Two rows play each game, the first against the second. How much does the first row win by? 15 is about a draw, 30 a big win and 0 a big loss. Wins can go round in a circle: one row can beat a second, the second a third and the third the first. Each row has two weighted sums of its numbers, A and B, taken from their middle values. A row wins by its A times the other's B, less its B times the other's A.
[-12 -19 -36  11 -15   0  16  16   0 -11   6 -13 -15  15 -12  24]
[-38 -18  -9  45 -52 -16  -7   2  17 -16  19 -25 -35  28 -41  12]: 15
[ -9 -13   1 -20  11 -30 -27 -10  34  10  23 -17 -24  29  41   6]
[ -60  -88  -42  -75   36 -127   11   17    2  -40    0  -52  -59   66   28   71]: 18
[ 15   4   4   0  -7  32   9  -6   3  28  -5  16  26 -15 -23  -8]
[ 30   8  -1 -51  44  12  11  -2 -30   7 -34  10  27 -35  -1 -11]: 16
[ 23  14   1   9   5  27 -12 -20  12  -1 -27  30  33 -24  12 -20]
[ 29  14  -1  -6  19  21   6   2 -17   6 -29  25  21 -22  -6  -7]: 14
[ -1 -44 -20 -17   1 -55 -32 -17  51 -31  28 -59 -17  34  14   9]
[  6 -34  -2 -34 -18 -74 -26 -22  16 -47  43 -40 -16  32  23 -39]: 15
[ 30   3  16 -48  26  13  29  -9 -26 -17 -41  25  35 -35 -14 -12]
[ 28 -16  13 -16  39 -18 -36  -4  14   4  13  -2   7  17  54   9]: 18
[-93 -41 -16  46 -70 -14  43  41  -9  24  19  20 -63  53 -53  98]
[-24  -8   3  26 -20  14  12   9 -38 -21   7  29 -14  20 -17  22]: 14
[ -2  36 -10 -13  13  36  16  13  -8  -1 -21  32  18 -21  -4  -3]
[ 16   3   4 -18   9  29   3   6  13   5 -22  18  15 -18  -5 -20]: 12
[-37   0 -10   9 -15 -14   6   4 -31   3  -3  16 -30  31 -17  30]
[ 27  -9  30 -19  15  28  11  -3  31  28 -18  13  24 -19   1 -26]: 14
[-21  21 -30  41 -49 -62 -60 -15  47 -21  70 -76 -63  55 -17 -41]
[ -3 -28   9  -5  19   3   5   7 -14  -2   0  10 -10   8   5  27]: 17
[ 58  19   1  -6  -2  68   1 -20   3  11 -19  15  27 -33  -8 -42]
[  8   3  12  -7   2   2  10   4  -9  14   2  12  24 -14 -16 -24]: 15
[-20 -11  -6  31 -17 -34 -23   8  24 -13  36 -42 -37  23   3   1]
[ -2  34   4 -59  15 -14  26  -6 -72  53 -18  40 -11 -11 -23   5]: 25
[-78 -33   2  80 -54 -30  24  45 -28  20  -4  42 -23  41 -12 100]
[-10 -26 -10   2  -7 -40 -47 -30  48 -37  45 -62 -15  30  27 -23]: 11
[  2   6   2   8  -5  16  12  -1 -13  11  -9  26  20 -19 -18 -12]
[ 32  12  11 -63  56  16  15 -11 -39 -24 -30  -1  29 -38   6 -24]: 14
[ 27  52  -2  23  -1  56   8  -5 -31   4 -23  29  34 -45 -16 -41]
[-17 -31 -32 -12  -2 -25 -39 -16  50   0  43  -2 -15  32  25 -12]: 11
[-12 -22  -9  19 -15   1 -27 -15  18  14  34 -22 -14  26   2  -4]
[ -5 -55  -8 -41  29 -48 -23   6   2 -18  20 -47 -22  33  14  40]: 17
[ -4   9  14   6   7  31  21   7 -17   3 -26  30  -1 -20 -15   1]
[ 37  27  12  -9  15  35  12  -8  23  26 -24  29  38 -32   3 -31]: 16
[-18 -71 -12 -12  -9 -45 -14   5 -20 -34  18 -24 -35  41 -14  37]
[ 34  24  15 -43  33  29  18  -1 -32 -11 -51  34  18 -40  -9 -24]: 15
[-45 -25  -1  50 -35  -4  -7   1   0 -23  38 -27 -38  30  -6  11]
[ -1   7  18  18 -15  -8  26  23 -27  -5   1  13  11 -17 -19  -3]: 18
[-91 -40 -11  64 -60 -37  49  51 -20  23   1  40 -64  52 -48 110]
[ -3 -23 -12  14 -30 -18 -20 -13  59  -3  40 -27 -29  30 -13  -7]: 11
[  4  23  16   6  14   3   8  31 -35 -13 -34  22  36 -20  32  16]
[-22   7 -16  31 -37  18  30 -15  -6  18  12  11  12 -15 -53 -29]: 16
[-43  16 -12  60 -45 -54 -60 -24  40 -33  65 -66 -56  49  42 -24]
[-92 -29  -7  43 -41 -29  22  61 -13  25  -5  50 -54  42   2 109]: 27
[  2 -18  -5  24  -5   8  -2  14 -28  13  -6  30   7   1 -24  44]
[-32 -14 -13  -8  -8 -10   5  19  -5   0  13  -1 -32  23  -8  31]: 20
[  7  13   6 -22  13 -11  19 -20   6  47   7  28  23 -14 -12 -11]
[ 11  27  13  -6  -8   9  23 -12  18  38  -7  25  23 -22 -22 -29]: 17
[ 17   8  -2 -27   7  22  16   0  -1  29 -20  11  14 -12 -13 -13]
[  0 -24  -7  -5   2 -37 -21  -8  74  16  30 -26 -23  22  20  -9]: 14
[  9   0  11 -10  20  22  18   7 -20 -20 -17   0  10 -16  -1  12]
[-11 -22  22  51 -18  53  -4  10 -34 -19   6  12   8   8 -16  24]: 14
[ 20  11   9  -8 -10   5  17 -11   1  18  -9  23  15 -11 -20 -13]
[ 25  -4 -10 -47  33  23  17  -8 -11 -11 -31  10  43 -41  -5 -21]: 18
[-32   7  -9  62 -48  -1 -45 -14  29 -29  62 -51 -58  46  16 -18]
[-18 -19  -6  -6 -11 -19 -17  -6  51 -21  20 -18 -18  28  17  -5]: 9
[ 42  44  11   7   4  64  17   0  25   6 -53  36  41 -41   3 -28]
[ 19  66  19  10  -4  42  24   0 -33 -19 -52  29  21 -50 -11 -40]: 16
[  1   4  25  11  11  33  14  19 -51  -2 -17  18  16 -22 -10   0]
[ 20  39  16 -17  -1  21   3  -6  17  26   6  57  19 -36   0  -2]: 12
[  5 -30   5 -12   2 -35  -3  16 -20   2  -2   1 -16   6  -4  33]
[ 35  19  18   1  20  27  -7  -1  21  24 -20  33  24 -25   8  12]: 11
[ 12  29  18 -38  18   0  44   1 -60  28 -44  36 -12 -15 -24   9]
[  7   5  23  26   4  -1  19  10 -32 -17 -17  15  24 -19 -14   1]: 12
[-15 -18 -23   4  -9 -32 -38 -13  45 -18  40 -33 -25  36  29 -19]
[  7  13  10  -5   3   9  23   9 -38  -8 -29  29   2 -21 -14   0]: 14
[-19  23  -2 -15  -3  18  23   7 -24   8 -22  22   0 -11 -18  -4]
[ 41  67  18  27   9  65   5  -7 -23  22 -38  39  41 -50  -7 -21]: 16
[-41   3  -9  46 -39 -27 -45 -17  28 -24  57 -61 -52  41  31 -15]
[ 17  48  17  44 -11  28  18   0  47  14 -12  11  60 -37 -11 -54]: 4
[ -8 -25  -7  -5 -21 -21 -15 -15  32   6  45 -27 -21  33   3 -11]
[-92 -11 -30  75 -54  -7  46  67 -30  29 -16  53 -63  48 -15  85]: 19
[ 12  34  18 -13  31  26  13  13 -14  -8 -34  32  25 -21  35   6]
[-18 -80 -26 -45  13 -51 -14  -6 -26 -26  34 -11 -26  37 -19  45]: 17
[ -2  41  10 -12  12  21   4   8 -44  24 -24  32  24 -25   1  20]
[ -1  33   5  10   9  20  17  14 -45 -12 -25  33  12 -21   2  -1]: 14
[  2  -5   1 -18  -2  19   1 -10  43  13  -6  12  29 -19 -22 -16]
[-22 -54  -3 -31  19 -56 -15   8  -6 -25  13 -41 -15  33  16  44]: 13
[ 32  18   5 -14  14  23   8   0  24   8 -33  18  32 -27  21 -30]
[-11 -19   1   9  11  18  11   9  -7   8 -13  20 -10  12   2  43]: 13
[ 30  19  -5  11  -3  26  -7  -2  -9  23  -4  28  20 -19 -25   1]
[-21 -16   7  33 -15 -31   5  20  -7 -10  12  -6 -15  19  -1  16]: 16
[ 23  75  -4 -16  22  63  11   7 -28   7 -62  46  30 -46  23 -34]
[-91 -37 -30  68 -62 -20  15  53 -13  20  -1  26 -65  54 -23 114]: 4
[ 15  70  16  11 -10  42  18 -10 -32  14 -26  35  37 -46 -16 -29]
[ -4   5  15   2   4  41  11  22 -16 -14 -23  28   8 -23  -4   8]: 15
[-10  48   0  -9 -21  22   8  29 -60  16 -31  29  18 -12  -9  32]
[-17  26  -7 -15 -19  18  29  -7 -36  31   0  13  -1 -11 -51  -2]: 14
[  8  -7 -23 -13  10 -11 -47 -23  20 -39  37 -53 -25  31  35 -17]
[-54 -40  -5  55 -26  19  19  33 -34   3  13  14 -59  31 -36  71]: 24
[ -7 -16   2 -15   3 -18 -50 -27  28 -27  43 -57 -22  33  39  -8]
[-19 -19  -1 -29  -7  -8   7  15 -31  20  -5  28 -33  18 -13  39]: 21
[  1  28   4 -16 -33   0  20 -15  43  27   1  17   0   0 -82 -27]
[ 28  23   5  22 -16  24  23 -14 -13  28 -11  23  18 -21 -32 -30]: 10
[-10 -24   0 -13  -7   4  14  11   9  11  -2   0 -16  12 -22  31]
[ 14  28  16 -10  11  22  21   4 -43  12 -27  40  12 -19  -8   4]: 12
[ -3 -13  -4  -2  -2 -11 -36 -10  27   5  29 -19 -18  24  25   0]
[ 34  15   0 -18  17  -4  12  11  38  36 -19  21  24 -17  12  18]: 18
[ 35  67  18  26 -11  59  18   3 -19  -3 -32  40  37 -51 -17 -46]
[ 36  18  15 -58  38  31  25  -9 -38 -25 -45  19  48 -53 -17 -37]: 12
[ 35  36   6  -6  10  26   4 -11   6   0 -23  33  40 -30  -4 -43]
[-74 -21 -12  66 -51 -16   8  29  -9  -4  29  10 -42  43 -13  46]: 15
[-17 -14 -21 -19 -18 -50 -18 -20  40 -11  41 -45 -41  35  11  -9]
[-17 -15  29  31 -14  -3  20  13 -16   5   6  -5  -9  16   1  37]: 16
[-22 -68 -26 -29  15 -50 -28  -4   5 -13  30 -31 -25  37   5  24]
[-102  -32  -16   65  -68  -34   40   46  -29   31   10   28  -56   47  -44  105]: 14
[ -6 -21   9   4 -17   3   7  20 -24   5   1  21  -4  20   0  31]
[  1 -32 -10  26 -11  -8 -30 -14  43  -8  48 -19 -13  19  19 -22]: 10
[ 17  64  21  -2   0  57  27   5  22  -4 -22  51  48 -46  -2 -42]
[-90 -29  11  77 -55 -33  34  65   0   2  10  31 -43  47 -18  93]: 4
[ 27  10  -7 -20   9  14  16  -9   6  25 -16  42  40 -11  24 -18]
[-23 -21  -6  -5 -17  -9  21  11 -11  -4   3  11 -19  15  -9  18]: 10
[ -8 -35 -26  -5  14 -60 -38 -21  12 -29  42 -54 -20  35  26   2]
[ -5  21  -2   4  11   6   8  17 -38 -21 -18  10  20 -27   4   8]: 12
[ -4 -23 -11  -5   3 -49 -51 -19  47 -39  50 -60 -18  32  33 -19]
[-43 -86  -5 -54  21 -61 -15  14 -29 -25  29 -48 -45  45  -6  45]: 14
[ 21  17  10 -11  -1 -16  15  -4   3  31 -27  17  11 -15  10  -8]
[ -4 -26   3  -2  -9   8 -25 -25  30 -12  27 -20 -28  27  33 -28]: 16
[ -7 -11   5 -24   0 -36  16   4 -28   8 -27  12  -1  -4 -12  12]
[ 40  18  21 -75  47  12  24 -11 -31 -13 -49  27  55 -48 -23 -41]: 23
[ 24  32   5  -8   2  55  14  -7   3  25 -18  35  25 -24  -6 -37]
[ -7  -6  -8 -16  -1 -30 -20 -20  28   6  36 -21 -20  29  17   0]: 14
[ 16  11   4   2   1  42  11  -3  -6  36 -13  21   9 -15 -21  -4]
[-45 -13 -22  15  -2   0  -3   8 -11   4  23   1  -7  18  10  12]: 17
[ -2  17   8  18  -4  25  21  13   4 -19  -1  18  31 -20   4 -31]
[  7  -5  -1  13  19   3 -26 -11  43 -18  22 -36   6  21  55   5]: 24
[ 18  37 -11 -17  16  27  14 -13 -13  19 -19  16  19 -19  -3   5]
[-108  -37  -11   84  -75  -29   38   61    6   37   22   16  -59   52  -39  108]: 18
[ 29  72  26  21   1  49  19  -8 -27  12 -26  30  24 -60 -20 -43]
[ 49  59  43  12  17  74  11   0 -25  29 -21  43  46 -42  -1 -20]: 19
[-16 -25 -11 -18  -2  -1   5  15 -23   4  12   8   1   3 -32  20]
[ -2 -19  -9   8   0 -19 -33 -11  51  -2  39 -41 -20  27  22   4]: 13
[-103  -38  -45   53  -61  -37   34   54  -44   16   -2   44  -59   52  -12  114]
[-16 -21 -25   9 -13 -40 -40 -17  43 -22  36 -38 -21  28  23  -5]: 15
[ 40  23 -10 -12   8  29  18  -9  19  31 -15  11  26 -23 -10 -15]
[-25 -15  -1  31 -26 -14 -30  -7 -12 -17  25 -28 -48  21  -4  20]: 11
[  2  14  13  24  -4  44  19  17 -15 -23 -28  11  17 -22 -19  -1]
[ 24  48  25  21  -3  56  21 -14  27  24 -23  35  35 -40 -19 -33]: 15
[-24  -6   6 -11   3  -1  29   5   1  -6  -4  -8 -12   8  -9  23]
[ 36  27 -14  13   9  17  19 -14   0   9 -19  18  25 -24   1  -8]: 14
[-54 -59 -34 -41  -7 -67  -9 -10  -2  -6  36 -36 -38  42 -22  40]
[-32   5   8  21 -33 -42 -28  -3  20 -13  36 -37 -29  30   9   4]: 14
[ 21  24   7   1  13  16   8 -15  -3  30  -6  14  38 -31   7 -20]
[-26  -8  -9  57 -30   1 -13   0  12 -36  24 -20 -33  27  10   4]: 13
[ -9 -10 -22 -26 -23 -69 -24 -30  30  -4  40 -48 -39  37   5 -12]
[ 76  18  20 -98  93  29  12  -5 -97 -58 -75  23  82 -80   7 -34]: 11
[-41 -75 -33 -30   0 -37 -10   0  -6 -36  30 -45 -38  43 -23  36]
[ 26  11   4 -38  22  43  25  -5 -22  32 -20  29  25 -21 -15  -4]: 10
[ 21  33  21  24  46  21   4  32 -43   1 -37  26  49 -28  54   3]
[  9  11  10   3  24  35   6  -7  -1  -6  -7  21  35 -16  15 -31]: 9
[-64  -7  -8  79 -34 -11  -8  25  -7  -7   9  -4 -43  37   2  50]
[-35  18  -5  35 -21 -68 -49  -2  48  -8  43 -56 -32  37  31  -2]: 16
[-14 -11 -19  12 -30 -19  -8 -26  44  27  27 -27 -27  35 -12   9]
[ 26   6  11 -15   7  33  15   2  14  14 -11  19  34 -14  -1 -14]: 18
[  2 -19   8  16 -11 -28 -48 -31  18 -30  42 -60 -26  31  17  -9]
[-29 -79 -20 -39  22 -38  -9  13 -28 -50  24 -42 -40  42  -2  54]: 16
[ -4 -22 -15  -3  -1   2 -27 -17  33   8  42 -20 -23  23  14  -3]
[ 37  49  17  18  -7  54  12  -8  -4  31 -10  16  24 -44 -20 -50]: 18
[ 31  18  26 -19  11  17  28   4 -19  13 -19  32  11 -30   6   0]
[  97   13   14 -121  105   22   24   -7  -85  -27  -83   22   61  -73   14  -43]: 22
[-44 -21  -9  35 -20 -16   3  14  -9  -4   7 -15 -16  11  17  43]
[ 11  22   9   2   9  33  12  15  -3   5 -11  20  25 -17  -6   8]: 16
[  6 -24  -7  10  -8 -13 -24  -7  14  12  21  -6  -8  23  13  23]
[ -5  -7 -34  -3 -38 -68 -20   7  32  26  24 -41 -41  24 -20  18]: 26
[-42 -93 -14 -47  35 -54 -27  29  -6 -64  23 -70 -45  44  34  80]
[-16 -44  -9  24 -60 -33  -9 -29  74 -12  46 -22 -38  32 -32 -19]: 14
[-84 -50  -1  68 -42  -6  28  64 -16   4   8  31 -52  44  -3  96]
[ 38  56   0  -6  -5  32  18 -10   0  36 -37  48  35 -45 -31 -35]: 17
[-13 -38 -16  16 -19 -54 -29  -9  49  -4  43 -28 -19  30  16 -18]
[-87 -90 -41 -24 -21 -76 -11   9  -1 -51  36 -49 -67  72 -29  69]: 7
[  9  24   6   8  -4  16  16   3  -3  15 -14  21  22 -21 -16  -7]
[ 26  12   0 -36  15  24  13 -13  -5  36 -27  21  13 -16   0  -9]: 15
[ -1 -10 -12  -9 -14 -33 -33 -26  25  -1  31 -46 -25  26  17  10]
[-42 -74 -15 -71  23 -77  -2  13   8 -39  16 -52 -33  53  43  41]: 22
